In the data rows, zero lies at 4.5, halfway between 4 and 5.
Some points, one per row:
[4 5 5 4 5 6 4 5 5 2 4 5 4 3 4 5 5 3 6 5 3 4 5 5 4 3 6 4 4 5 5 5]
[3 6 5 7 5 3 3 6 6 4 2 7 6 4 3 6 3 6 2 6 2 7 8 7 6 3 6 5 3 2 6 4]
[4 4 5 6 7 5 4 7 7 8 2 8 8 3 1 6 3 7 2 5 5 7 6 6 7 4 4 6 6 4 4 2]
[6 3 4 3 4 5 5 3 4 3 6 3 3 5 6 3 5 4 4 4 5 2 3 4 4 5 4 3 5 7 3 6]
[6 5 5 3 4 4 6 5 5 3 6 4 5 5 5 3 5 3 4 4 6 2 2 3 3 4 6 3 4 5 4 7]
[2 5 4 7 6 4 3 5 6 5 2 6 7 3 2 6 2 7 3 5 5 7 6 6 8 3 5 7 6 4 6 1]
[4 4 3 4 6 7 4 4 4 5 3 6 3 3 5 6 4 5 3 5 3 6 6 6 5 3 4 5 1 1 5 4]
[3 6 7 6 6 4 2 3 7 3 3 6 5 2 3 6 3 6 4 6 3 6 7 6 6 3 4 5 6 6 6 3]
[6 3 3 3 3 5 6 5 4 3 6 3 5 6 5 3 6 4 5 3 3 3 4 3 3 6 7 3 5 6 3 6]
[7 5 5 2 3 6 6 6 3 6 6 3 3 5 6 3 6 3 6 3 5 3 3 3 3 5 3 4 4 5 1 6]
[8 3 2 2 2 4 7 5 1 5 7 2 3 5 6 3 7 5 5 1 7 3 2 2 3 7 7 2 4 6 3 9]
[5 4 5 4 4 5 5 3 3 7 6 4 5 5 5 3 6 3 6 3 4 3 4 3 4 5 5 3 2 4 4 6]
[6 2 2 3 3 4 6 3 4 5 5 3 5 8 7 2 5 2 8 3 5 3 3 3 3 7 4 3 4 6 3 6]
[6 1 0 3 1 2 7 6 2 6 7 3 5 7 6 2 7 2 7 2 6 3 2 2 4 7 5 3 1 3 3 6]
[3 3 5 7 7 4 3 5 6 8 2 5 5 4 4 6 2 8 2 4 5 7 6 8 8 3 6 6 7 6 6 4]
[3 7 7 5 6 5 3 6 7 6 3 5 8 4 2 6 4 5 4 4 4 6 6 6 7 4 5 7 5 2 5 2]
[3 6 5 7 7 4 4 8 4 6 3 5 6 4 3 6 3 7 1 6 3 7 7 7 8 1 7 5 6 6 5 2]
[6 4 5 3 4 5 6 7 4 5 5 3 3 3 5 5 5 3 5 4 3 4 5 3 3 6 5 3 5 6 4 6]
[3 5 5 8 6 2 3 4 7 6 2 6 7 3 2 6 3 5 3 6 6 6 4 6 8 3 6 5 7 6 6 3]
[3 6 6 6 6 5 3 3 6 2 3 6 3 4 5 6 3 6 3 6 4 6 5 5 6 2 4 4 4 5 6 2]
[3 4 4 7 5 3 3 4 8 5 3 7 4 4 4 6 2 7 2 5 5 6 5 7 6 3 7 5 7 6 6 4]
[7 4 4 2 3 5 6 5 3 4 6 3 3 7 7 2 6 3 5 4 6 2 2 3 3 7 4 4 3 4 2 6]
[3 7 5 6 6 5 4 6 5 5 2 6 7 4 3 7 1 7 3 6 5 7 6 7 6 4 7 6 8 7 6 2]
[5 4 5 3 5 7 5 6 3 4 5 3 1 4 6 4 5 4 4 4 4 3 4 3 3 4 2 4 5 5 4 4]
[4 3 4 3 6 8 4 6 5 1 4 5 2 5 7 4 5 4 4 5 2 4 6 5 4 3 4 4 4 4 6 6]
[4 6 6 8 6 3 3 6 5 7 2 6 5 4 4 6 3 5 4 6 0 6 8 7 5 3 3 7 8 6 5 3]
[8 2 2 4 1 1 8 8 3 9 7 4 3 8 8 2 6 4 6 3 9 2 0 2 3 6 4 1 5 8 0 6]
[5 7 6 3 6 7 3 6 4 4 4 5 2 2 4 7 3 4 4 7 4 5 5 4 5 3 6 6 5 4 4 4]
[4 5 5 5 5 6 4 5 5 2 4 4 4 3 4 5 4 6 4 6 3 4 5 5 4 3 3 5 4 3 6 5]
[7 4 5 1 2 6 6 2 3 4 6 2 3 7 7 3 6 1 7 3 5 3 3 2 3 7 4 5 4 4 4 8]
[2 7 5 8 6 1 3 7 8 9 2 6 8 5 3 5 3 7 3 6 6 6 4 7 6 4 3 7 4 1 8 2]
[4 5 5 4 4 4 5 7 3 4 4 4 3 4 5 4 5 4 5 6 3 4 5 4 3 4 4 4 3 4 6 6]
[6 4 4 3 2 3 6 5 2 5 6 4 4 5 5 4 6 3 6 3 6 3 3 2 3 5 2 3 2 4 3 6]
[7 3 3 3 3 4 7 4 3 3 7 2 4 7 7 2 7 2 7 3 6 3 2 3 3 8 3 3 4 6 1 5]
[6 4 4 3 4 6 6 3 4 5 6 4 2 5 6 3 6 2 6 2 5 3 3 3 3 5 4 2 3 6 3 6]
[1 6 7 5 7 7 2 4 4 4 2 7 4 3 4 7 1 8 2 4 8 8 5 8 6 5 3 9 7 3 9 3]
[8 2 2 4 2 2 7 4 2 3 7 3 5 7 6 2 7 3 5 2 6 3 3 3 2 7 7 3 2 4 0 6]
[6 5 5 3 5 6 5 5 5 3 5 5 3 5 5 4 5 2 5 4 5 4 4 4 3 4 3 5 3 3 3 5]
[5 4 5 3 4 6 5 4 4 4 6 3 4 3 4 4 6 3 4 4 4 3 4 3 3 6 5 3 4 5 4 6]
[4 6 6 4 5 6 3 4 5 1 4 4 3 3 4 5 4 5 5 6 3 3 5 5 4 3 5 4 4 5 6 5]
[6 4 6 3 4 5 6 8 3 4 5 4 3 5 6 4 5 4 5 4 3 3 4 3 3 5 5 4 5 5 4 6]
[7 2 3 4 2 2 7 5 3 4 6 3 3 6 7 3 6 3 7 3 5 2 2 3 3 7 6 2 6 8 2 6]
[6 2 3 3 5 6 6 2 4 4 6 2 4 5 5 3 6 3 4 3 4 3 4 3 3 6 3 3 3 5 5 6]
[4 5 4 2 5 8 5 6 5 5 4 5 4 5 5 4 5 5 0 5 4 4 5 4 5 4 3 3 7 8 5 5]
[6 3 3 2 3 6 7 7 3 3 7 4 3 6 6 3 6 3 6 4 5 2 3 3 3 6 5 4 4 5 3 6]
[7 2 2 2 2 4 7 4 3 2 6 1 5 8 6 2 7 2 5 4 4 3 4 2 3 6 3 4 3 4 3 7]
[5 5 5 3 5 7 5 4 4 4 4 4 3 4 5 4 4 4 6 4 3 4 5 4 4 5 3 5 6 5 5 6]
[3 6 6 5 6 6 3 6 6 6 3 6 5 3 3 6 3 6 2 7 3 5 6 6 5 3 7 5 5 4 7 3]
[1 5 6 6 7 5 1 2 6 6 3 8 7 4 3 7 2 6 2 5 1 7 8 7 6 3 5 8 7 4 5 0]
[3 7 7 6 7 5 3 4 5 4 3 6 4 3 4 6 3 6 2 7 3 6 6 6 7 3 5 7 6 4 6 3]
[7 2 2 3 1 1 8 7 3 6 7 3 5 8 6 1 7 2 6 2 8 3 1 3 3 7 5 3 3 5 1 6]
[3 5 5 5 7 7 3 4 6 4 3 6 5 3 3 6 2 5 4 6 4 6 6 6 5 3 6 6 2 1 7 4]
[4 5 5 4 7 7 3 3 5 2 5 4 1 3 5 6 4 3 5 5 1 5 7 5 4 4 5 4 4 5 6 5]
[4 5 5 7 6 3 3 3 6 7 3 6 8 2 1 7 3 6 2 6 5 7 5 6 8 3 5 7 6 3 4 3]
[7 2 2 3 3 5 6 4 3 4 6 3 5 5 5 3 6 3 7 3 4 3 4 3 4 6 3 2 2 5 2 6]
[3 6 6 6 6 5 3 5 6 6 3 6 6 3 3 6 3 6 5 6 5 7 5 7 6 3 4 5 5 4 6 3]
[8 5 7 2 2 4 7 9 0 4 6 6 5 6 5 3 6 3 7 2 5 3 3 2 3 7 2 4 1 2 1 7]
[6 3 3 4 3 4 6 7 4 2 7 3 2 4 6 4 6 3 4 3 4 4 5 3 4 5 7 5 5 4 4 7]
[3 6 5 8 5 1 3 4 8 7 3 5 6 4 3 6 3 7 2 4 7 7 5 6 8 4 6 7 7 5 6 3]
[5 5 4 4 4 4 5 4 3 5 5 4 3 4 6 4 5 4 6 4 3 3 5 3 3 5 5 3 4 5 4 5]
[3 5 4 7 6 3 3 4 6 6 2 6 7 2 1 7 3 6 4 7 4 8 7 6 6 2 5 6 6 4 5 3]
[6 3 3 3 3 5 6 7 2 5 6 2 5 5 5 3 6 4 5 3 5 2 3 2 3 5 4 3 6 7 3 6]
[6 4 4 3 5 6 6 5 4 4 5 4 4 5 5 4 5 4 6 4 3 3 5 3 3 5 5 3 5 7 4 6]
[8 3 2 4 3 4 7 7 3 3 7 1 4 5 5 3 6 3 7 2 4 1 3 4 4 6 4 5 2 1 3 9]
[5 5 5 5 5 5 5 5 5 4 5 4 2 5 6 4 5 4 5 5 3 4 5 4 4 4 4 1 4 7 4 5]
[5 6 5 5 5 5 4 5 4 2 4 4 3 2 4 6 3 6 4 7 3 5 6 6 5 3 4 3 4 5 4 4]
[2 8 5 9 5 0 3 6 8 7 3 9 5 1 2 7 3 6 8 5 4 7 7 6 6 5 3 9 8 4 6 2]
[6 6 5 2 5 8 5 6 4 1 5 2 4 5 5 4 5 4 6 5 3 3 5 4 3 5 4 4 4 5 3 5]
[5 4 4 3 4 6 6 8 4 4 4 3 1 5 7 4 4 4 4 4 4 3 4 4 4 4 2 3 4 6 5 7]
[7 4 4 3 3 4 7 3 3 4 6 5 4 7 7 2 6 4 7 3 4 2 4 3 2 7 4 2 4 7 2 6]
[6 3 3 3 3 5 6 4 3 5 7 3 5 6 5 3 6 4 5 3 5 3 3 3 3 6 3 4 3 4 3 5]
[7 4 6 4 4 5 4 4 4 3 4 4 4 5 5 4 5 3 4 5 5 4 3 5 4 6 4 4 7 7 4 8]
[7 1 0 3 3 5 7 7 3 5 7 2 5 7 6 1 7 1 7 2 9 3 1 3 3 7 7 3 5 7 3 7]
[3 5 4 5 6 5 2 1 6 4 3 4 4 3 4 6 4 5 5 6 3 5 6 6 5 3 4 5 2 2 5 3]
[7 4 4 3 3 4 5 4 2 4 6 4 4 6 6 3 7 3 5 3 6 2 2 3 3 6 6 4 3 4 2 6]
[3 7 5 6 6 4 4 6 7 3 2 5 6 3 2 7 2 6 1 6 6 7 5 6 6 5 6 6 5 3 6 3]
[5 3 3 3 4 5 7 8 1 5 6 1 7 6 4 3 8 2 8 1 7 3 2 5 3 5 2 4 1 2 6 6]
[2 6 6 7 6 4 3 3 7 5 3 7 6 3 3 6 3 6 3 6 4 7 6 7 6 3 6 7 6 4 6 2]
[6 3 3 3 5 7 6 6 3 5 5 3 3 4 5 4 6 4 5 3 4 3 4 3 3 6 4 4 6 7 3 6]
[6 3 3 2 3 6 8 7 3 4 7 4 5 7 6 2 7 2 5 3 6 3 3 2 3 6 4 3 4 5 3 6]
[5 4 4 4 6 7 4 5 5 4 4 5 3 2 4 6 4 5 7 5 4 4 4 5 4 5 2 5 5 5 4 5]
Here are 40 more points, each followed by its number:
[2 4 5 8 5 2 3 4 7 7 3 5 8 4 2 6 2 6 4 6 6 6 5 6 7 3 4 7 7 5 6 1] 0
[2 6 4 6 6 4 2 4 6 6 2 6 6 5 4 5 3 5 2 5 4 6 6 6 7 2 5 4 4 5 7 2] 1
[2 5 5 7 6 3 3 4 7 5 2 6 5 4 4 6 2 6 5 5 4 6 6 6 6 3 5 5 3 3 7 3] 2
[5 3 3 3 4 6 5 2 2 4 6 4 4 6 6 3 7 4 4 3 5 3 3 3 2 6 7 4 7 7 4 5] 3
[3 6 6 6 6 5 3 4 6 3 3 7 3 3 4 6 3 6 5 6 2 5 6 6 6 3 3 4 5 5 6 3] 4
[5 5 6 3 5 7 4 5 4 3 5 3 3 4 5 5 5 4 4 7 3 4 5 4 4 5 5 6 4 3 5 5] 5
[7 3 2 3 1 2 7 3 4 5 6 4 5 5 5 3 6 5 6 3 5 3 3 3 3 5 3 5 2 2 2 7] 6
[5 3 3 3 4 6 6 4 4 5 6 4 3 3 5 5 6 3 6 3 6 3 3 3 3 5 1 4 3 4 4 6] 7
[3 6 6 5 6 5 3 4 4 1 4 6 4 2 3 6 4 6 4 6 4 6 6 5 5 2 7 4 6 6 7 5] 8
[2 7 8 8 6 2 3 4 8 9 4 7 3 5 5 6 2 5 3 7 3 6 6 6 7 3 8 6 4 4 8 4] 9
[3 6 7 5 6 6 3 4 5 4 3 6 5 3 3 6 3 6 4 6 4 6 6 6 5 3 2 4 3 3 6 4] 10
[5 3 5 2 5 8 5 6 5 1 4 5 5 3 4 5 5 4 2 3 3 3 5 4 4 4 3 6 5 4 5 5] 11
[4 3 3 3 5 7 4 4 4 4 5 3 3 6 6 3 5 4 5 3 3 3 4 4 3 4 3 4 4 4 6 5] 12
[7 4 3 2 2 5 6 6 3 5 6 2 5 6 5 3 6 4 6 3 7 3 2 3 4 6 5 3 3 4 3 6] 13
[3 7 7 7 5 2 4 5 7 7 3 6 7 3 2 6 3 6 3 5 5 7 6 6 7 2 2 8 5 2 5 2] 14
[4 6 7 7 8 6 2 3 5 6 3 3 4 4 5 5 3 7 1 5 1 6 8 7 5 4 4 7 7 4 5 5] 15
[8 2 1 3 2 3 7 6 2 5 7 3 5 6 5 2 7 3 8 3 6 3 3 2 3 7 6 2 1 4 1 6] 16
[3 5 6 6 5 4 4 7 5 3 3 5 3 4 5 5 4 6 5 6 2 6 7 6 5 2 4 4 5 5 6 4] 17
[3 6 6 6 7 5 4 6 6 4 3 6 5 3 3 6 2 7 2 7 3 6 6 6 6 3 5 6 7 6 7 4] 18
[3 6 5 6 5 4 2 3 6 3 3 6 5 3 3 6 3 5 4 7 3 6 6 6 6 3 5 6 5 3 6 4] 19
[5 3 2 2 4 6 6 2 3 8 7 2 4 7 7 2 7 3 8 2 6 3 3 3 4 6 4 0 4 9 5 5] 20
[7 1 0 3 2 3 8 5 2 4 8 4 4 9 8 1 7 3 8 2 7 3 2 3 3 7 6 2 4 6 1 6] 21
[6 3 2 3 1 3 7 6 3 6 7 3 6 7 5 2 7 3 6 3 5 2 3 3 3 7 3 3 2 4 3 5] 22
[3 7 6 7 6 3 4 5 5 5 2 7 7 3 2 6 3 6 2 6 5 6 6 6 8 5 8 6 6 5 5 3] 23
[3 6 5 7 6 3 3 5 7 5 3 7 8 3 1 7 2 8 4 5 6 7 5 6 7 4 5 6 7 5 5 3] 24
[6 4 5 3 4 5 5 3 5 2 5 3 4 5 5 3 6 3 4 4 4 2 3 3 3 6 4 4 3 3 5 7] 25
[4 7 4 5 7 7 3 5 5 4 3 7 4 3 4 6 3 6 5 6 6 5 4 6 4 3 4 5 1 1 6 4] 26
[5 4 5 2 5 7 5 4 3 5 5 4 4 5 5 4 5 3 4 4 4 3 4 3 3 6 2 3 4 5 4 5] 27
[6 2 5 4 5 5 6 6 5 4 6 3 3 7 8 2 6 2 7 3 2 3 5 3 4 2 4 1 4 7 4 6] 28
[2 5 5 6 5 3 4 5 8 6 3 6 7 3 2 7 3 5 3 6 6 7 5 7 7 5 6 7 6 3 6 2] 29
[3 5 3 7 5 1 3 4 7 5 3 7 4 2 3 6 3 5 3 5 6 7 5 7 6 3 4 5 6 6 7 4] 30
[7 2 2 3 2 3 6 2 3 4 7 3 4 7 7 2 7 3 8 2 6 3 2 2 3 7 4 3 4 5 2 5] 31
[7 2 0 5 1 0 7 6 2 5 7 3 5 6 5 3 7 3 6 2 7 3 1 3 3 8 4 2 2 5 1 6] 32
[4 5 6 6 6 5 2 4 6 3 4 5 5 3 3 6 3 5 4 6 5 5 5 5 5 3 3 5 5 4 4 3] 33
[6 2 2 3 2 3 7 5 3 5 7 3 5 6 6 3 7 3 7 3 7 3 2 3 2 7 4 3 2 4 2 5] 34
[6 2 2 5 2 1 7 4 3 7 7 2 4 6 5 3 7 4 5 2 5 3 3 2 3 6 3 2 5 7 3 6] 35
[2 7 6 7 6 3 3 5 7 4 3 7 5 2 3 7 2 6 2 6 4 6 6 6 5 3 6 5 6 5 7 3] 36
[3 7 3 7 6 4 2 4 9 7 2 7 8 7 3 5 3 6 6 5 3 6 6 8 6 5 8 9 9 3 5 1] 37
[3 4 2 8 4 1 2 2 7 9 3 7 8 2 1 7 3 5 3 8 5 6 6 6 6 3 9 9 5 1 5 1] 38
[7 4 5 2 4 8 5 9 3 1 5 2 4 5 5 4 6 4 5 4 1 5 7 4 4 4 6 3 2 3 3 7] 39
Which two of these numbered points are nearest to each point below, ignoring the direction in which the first points spread most? Their numbers follow each, nearest first.
[7 4 5 4 6 7 6 4 3 5 6 1 2 4 6 4 6 2 2 2 4 3 4 3 4 5 0 6 6 5 3 7] > 15 27
[3 6 5 5 5 5 3 3 6 3 4 6 4 2 3 6 3 5 4 6 2 6 7 7 5 4 7 5 5 5 6 4] > 19 36
[6 5 5 2 6 9 6 5 3 7 5 3 3 5 6 3 5 4 5 4 5 4 3 3 3 4 2 4 4 5 3 5] > 27 10
[2 5 5 7 5 2 2 3 4 9 3 8 6 3 2 6 3 8 2 5 6 7 5 6 8 3 5 7 9 7 7 4] > 35 0
[4 4 3 5 5 5 5 2 3 4 6 3 5 7 6 4 5 4 5 4 4 2 3 3 3 3 8 5 5 5 4 4] > 3 31
[4 6 8 4 6 6 4 5 5 3 5 4 2 2 4 5 4 5 4 5 3 4 6 4 4 5 5 6 5 3 5 5] > 5 25
[7 2 1 4 3 4 6 8 4 6 6 2 4 2 3 4 7 3 5 4 8 2 1 3 4 7 8 1 2 5 2 7] > 16 13
[4 6 6 5 6 5 3 4 5 3 3 6 3 2 4 6 4 5 5 6 2 4 6 5 5 3 4 4 5 5 6 5] > 4 19
[4 2 4 3 1 1 5 3 4 3 6 2 3 7 7 1 6 3 7 2 5 3 3 3 3 7 1 4 1 2 5 4] > 2 31
[3 3 3 4 7 7 4 5 6 5 4 5 4 5 5 5 3 4 5 6 4 4 5 4 4 3 1 5 3 2 8 5] > 12 7
[2 6 6 5 6 6 3 5 6 7 3 5 5 4 4 6 3 6 4 5 4 7 6 7 7 4 6 6 6 4 6 2] > 13 1
[3 6 6 5 5 5 3 4 5 4 4 6 4 3 4 6 3 5 3 7 4 6 6 5 5 3 3 4 3 3 7 4] > 10 19
[4 7 7 4 7 7 3 4 5 4 4 6 3 3 5 5 4 3 5 6 3 4 5 5 4 4 6 5 3 3 6 5] > 5 25
[4 5 6 5 5 5 5 5 4 5 4 1 3 5 6 4 4 5 7 4 3 2 4 4 3 3 9 3 2 4 6 5] > 2 17
[6 2 3 3 2 3 7 7 2 5 7 2 4 6 6 3 7 3 6 2 7 2 2 3 3 8 5 3 5 6 3 6] > 29 24
[7 0 0 4 2 2 7 3 2 7 7 3 6 9 6 0 7 5 6 2 7 4 3 2 2 9 3 0 3 8 1 5] > 35 21
[7 3 2 3 2 4 7 4 1 7 7 3 3 7 7 2 6 2 5 3 7 4 2 3 3 6 3 3 5 7 3 8] > 30 35
[2 6 7 7 7 4 2 8 6 3 4 3 2 4 5 6 3 6 4 7 2 6 7 6 7 2 3 2 1 3 6 2] > 17 4
[3 7 7 8 6 1 2 4 6 5 3 6 4 3 3 6 3 6 2 6 4 7 7 6 6 3 7 6 6 5 7 3] > 36 23
[4 6 7 6 6 5 3 1 3 4 3 5 4 3 4 7 2 6 4 6 2 6 7 6 5 4 8 1 6 9 6 6] > 8 36
[5 2 2 3 2 3 7 4 3 6 7 2 3 6 7 3 6 3 7 2 7 3 2 3 2 6 3 4 2 3 2 4] > 34 31
[3 8 7 7 6 5 3 5 6 6 3 6 7 4 2 6 3 8 3 5 6 7 5 7 7 2 7 6 6 5 5 3] > 13 24
[6 3 2 3 1 2 7 6 2 6 7 2 4 7 7 2 7 3 6 3 5 3 3 2 3 8 3 3 2 4 2 6] > 22 34
[3 7 8 5 5 4 3 5 7 6 3 6 6 2 2 7 2 6 4 5 4 7 7 7 7 3 7 7 5 3 5 3] > 13 29
[6 3 3 3 2 3 7 6 3 5 6 3 4 6 5 3 7 3 7 3 7 3 2 3 4 8 6 4 3 3 3 5] > 29 34
[7 1 2 3 3 4 7 4 2 3 7 3 5 7 5 2 7 1 6 4 3 3 4 2 2 8 2 3 2 4 1 7] > 19 22
[6 3 2 4 3 3 6 5 2 6 6 3 4 7 6 2 7 2 6 3 8 3 1 2 3 8 7 2 5 7 4 6] > 23 29
[6 3 3 3 4 5 6 3 4 4 6 4 5 6 6 3 6 3 3 2 6 3 3 2 2 7 4 5 2 2 5 7] > 25 19
[6 2 2 4 1 1 6 4 3 6 8 3 4 8 7 2 7 3 6 1 6 3 3 2 4 7 4 3 4 5 3 6] > 35 31
[7 2 2 4 3 4 7 5 4 6 7 3 5 7 6 2 7 4 8 1 5 3 3 2 3 5 4 2 2 4 1 6] > 16 34
[1 7 6 7 5 2 3 2 7 6 3 7 7 3 2 7 2 7 5 6 2 7 8 6 8 3 5 7 8 5 7 1] > 31 35
[6 5 6 2 5 7 6 6 4 5 6 4 4 5 5 4 5 5 6 6 4 3 4 3 3 6 7 5 3 3 2 4] > 5 13
[3 7 7 7 5 3 3 5 4 4 3 6 6 1 1 7 3 8 3 9 6 7 5 6 5 4 5 5 0 0 6 3] > 26 10
[3 7 6 6 7 5 3 5 7 4 2 6 6 4 3 6 3 6 4 7 5 6 6 7 6 4 4 5 8 7 6 3] > 18 36
[6 2 3 4 3 4 6 4 2 4 6 3 4 9 7 1 6 3 6 1 5 3 4 2 3 8 4 4 5 5 2 5] > 31 21
[7 4 2 3 2 3 7 4 3 5 6 2 3 7 7 3 7 3 6 3 7 3 2 3 2 7 3 3 3 4 3 7] > 34 13
[4 7 6 7 6 3 4 6 5 7 3 5 7 3 2 7 3 7 3 7 4 7 6 6 8 3 6 4 6 6 5 4] > 23 13
[4 5 5 5 7 6 1 0 7 7 2 6 5 1 2 8 3 4 0 5 7 6 4 8 8 5 3 7 4 1 4 3] > 7 27
[3 5 5 5 7 7 3 4 6 4 3 4 4 4 5 5 4 6 5 5 3 5 6 5 6 3 6 4 4 4 7 4] > 12 4
[9 3 3 4 0 0 7 4 4 4 7 2 6 7 5 3 6 4 9 2 3 3 5 4 3 7 5 2 7 9 2 9] > 35 24
[3 7 6 7 5 3 3 6 6 6 3 5 6 4 3 6 2 6 4 6 5 6 5 5 6 4 3 7 4 2 5 3] > 14 13
[3 5 5 3 3 4 5 0 4 2 6 4 1 7 8 2 6 5 7 4 2 2 5 4 3 6 0 3 4 5 6 4] > 4 12
[7 1 2 3 3 5 7 6 3 7 7 4 5 5 5 3 6 4 8 2 6 3 2 3 3 4 1 3 4 5 4 7] > 7 34
[4 5 6 3 7 9 4 1 3 2 5 5 3 4 5 5 5 5 5 4 1 4 7 4 5 5 5 7 4 1 5 4] > 5 12
[6 3 3 2 3 6 6 9 3 6 6 3 4 5 5 4 5 3 5 4 5 3 3 2 4 5 6 5 4 4 2 6] > 13 18
[6 2 2 3 3 5 7 5 3 5 6 6 4 5 5 3 7 2 8 3 6 3 3 3 3 7 3 4 4 5 2 5] > 34 7
[3 6 6 6 6 4 2 4 7 4 3 6 5 3 2 7 2 6 3 6 4 6 6 6 6 3 4 6 5 4 5 3] > 33 19
[3 5 5 7 7 4 2 2 6 7 3 6 5 4 4 6 3 7 3 5 4 6 6 7 7 3 6 6 6 5 6 3] > 31 1
[3 6 5 6 5 3 3 4 7 6 3 6 6 3 3 6 2 4 4 7 2 7 8 6 6 4 5 7 4 2 7 5] > 19 2
[6 4 4 3 5 7 5 4 3 4 5 4 3 4 5 5 5 3 4 3 5 3 3 3 3 5 4 3 4 6 4 6] > 27 33
[4 6 7 5 6 6 3 5 6 4 2 5 5 5 5 5 2 5 4 7 3 6 6 6 5 3 7 3 7 7 6 5] > 18 36
[4 6 5 7 5 2 2 3 7 7 4 8 8 4 2 6 2 5 3 6 4 8 7 6 6 3 7 8 7 3 4 3] > 16 31
[6 3 2 4 2 2 6 5 3 5 6 3 5 7 5 2 6 2 5 4 4 2 4 3 2 7 3 2 4 6 3 6] > 22 35
[3 5 5 6 5 3 3 3 6 5 3 6 7 3 2 6 2 6 3 7 5 6 5 6 6 3 6 6 5 3 5 2] > 34 13
[6 3 3 3 5 7 6 5 3 2 6 3 3 5 6 4 5 4 4 4 4 3 4 3 2 5 5 5 2 2 3 6] > 5 25
[5 5 6 4 5 5 4 4 4 3 5 5 2 3 5 5 5 5 4 5 2 4 6 4 4 4 5 3 4 6 4 5] > 4 8
[4 6 7 5 6 5 3 6 5 3 3 6 2 3 5 6 4 4 4 5 4 5 5 5 5 3 3 5 2 2 5 5] > 10 4
[3 5 5 6 5 3 3 5 7 6 3 6 6 6 5 4 3 6 1 5 4 8 7 6 7 3 6 5 6 5 6 3] > 1 21
[2 6 6 8 6 2 3 4 7 3 2 7 7 2 1 7 3 6 4 7 6 7 5 8 7 4 4 7 9 6 6 3] > 24 30
[5 4 4 2 4 6 5 5 5 1 5 5 2 7 8 2 6 4 5 4 4 2 4 2 3 5 3 5 1 1 4 6] > 25 12
[7 2 3 3 3 4 7 7 3 5 7 3 5 6 5 2 7 4 8 3 6 3 3 3 3 6 5 3 3 5 3 7] > 16 13
[3 6 6 6 5 4 3 6 6 4 3 4 2 3 5 6 3 5 4 5 1 6 7 7 5 3 4 4 4 4 5 2] > 17 4
[6 4 3 3 4 6 6 6 3 7 6 3 4 5 5 3 6 3 6 4 4 3 4 2 4 4 4 4 7 6 4 6] > 18 27
[3 5 5 3 7 9 3 2 4 2 3 2 5 3 3 5 4 5 2 6 3 6 6 5 5 6 3 3 4 5 7 5] > 27 10
[4 6 5 7 4 1 2 5 7 6 2 5 9 4 1 6 3 7 3 5 6 7 5 6 7 3 7 5 6 5 5 4] > 24 13
[6 4 4 3 4 5 6 4 4 3 6 3 3 5 6 3 6 2 7 3 3 3 4 3 3 6 3 3 4 6 4 6] > 4 19
[2 8 6 8 5 1 4 6 5 6 3 6 9 5 2 6 2 7 5 6 4 7 6 6 8 2 2 6 6 4 6 1] > 14 22
[6 3 3 3 5 6 6 4 3 5 6 3 5 5 5 3 6 3 5 4 5 3 3 3 3 5 0 4 3 4 3 5] > 7 27
[4 8 8 6 6 4 3 3 6 7 2 6 8 2 1 7 3 6 4 5 6 6 4 6 8 2 5 4 9 9 5 5] > 24 23
[7 2 3 4 2 2 7 6 2 5 7 3 5 6 6 3 7 2 6 2 6 3 2 2 2 7 3 2 4 7 2 6] > 35 34
[4 6 6 6 5 3 3 5 6 6 3 6 6 3 2 7 3 7 2 6 4 6 6 7 6 3 6 6 5 3 5 3] > 13 34
[3 7 6 6 6 4 3 6 5 4 2 4 2 3 5 7 3 5 3 6 6 6 5 7 7 4 3 6 8 7 7 4] > 18 36
[2 6 6 6 5 4 4 6 6 4 3 5 4 4 5 5 4 6 4 6 3 5 5 5 5 3 4 5 1 1 7 3] > 2 10
[2 6 6 6 6 5 2 3 7 5 2 7 6 4 3 6 3 5 3 6 3 7 7 7 7 4 1 6 7 6 6 2] > 27 4
[5 5 7 5 7 7 4 4 3 2 4 7 3 2 4 5 5 4 3 6 1 5 7 4 4 3 5 4 5 5 5 6] > 8 4
[3 6 7 7 5 3 2 3 6 3 3 7 5 3 3 6 3 6 4 5 3 6 6 7 5 2 1 6 3 2 6 3] > 10 19
[3 4 6 4 6 7 4 2 5 1 3 5 0 3 6 6 3 4 1 6 2 4 6 6 7 4 2 3 5 6 6 3] > 4 27
[3 6 7 4 6 7 4 2 6 3 4 6 3 3 4 6 3 4 5 5 3 4 5 5 5 4 5 3 4 5 5 3] > 4 27
[2 4 5 8 7 3 3 4 6 7 3 5 9 2 0 8 2 5 3 7 8 8 4 7 7 4 5 8 6 2 5 2] > 29 34
[2 5 5 7 5 2 2 4 6 3 3 6 5 3 3 6 3 6 4 7 2 7 7 6 6 3 5 5 6 5 6 2] > 19 36
[6 4 4 4 4 4 6 4 4 4 6 4 3 4 5 3 6 4 4 4 4 3 4 3 2 6 4 4 5 6 2 5] > 36 18
[3 6 6 5 5 4 3 3 6 3 3 5 4 2 3 6 3 7 4 6 4 7 6 6 5 1 5 5 5 4 7 4] > 19 8
[3 6 6 7 6 3 4 7 7 6 3 6 7 4 2 6 3 7 3 5 6 7 5 6 7 3 6 5 6 6 6 3] > 24 13
[3 6 5 5 6 6 3 2 5 8 3 8 4 3 4 6 4 6 1 6 2 6 7 7 4 4 5 7 3 1 5 2] > 27 5
[8 2 2 0 1 6 6 6 3 5 7 2 2 5 6 3 6 2 8 2 7 4 3 3 4 6 7 3 2 4 1 7] > 13 16
[6 2 3 3 4 6 6 5 3 5 6 3 3 5 5 3 6 3 5 3 4 3 4 3 4 7 3 3 7 8 3 7] > 18 27
[2 4 5 7 6 4 3 4 7 6 2 6 7 4 2 6 3 5 4 5 5 6 6 6 7 2 4 7 6 4 7 3] > 0 34
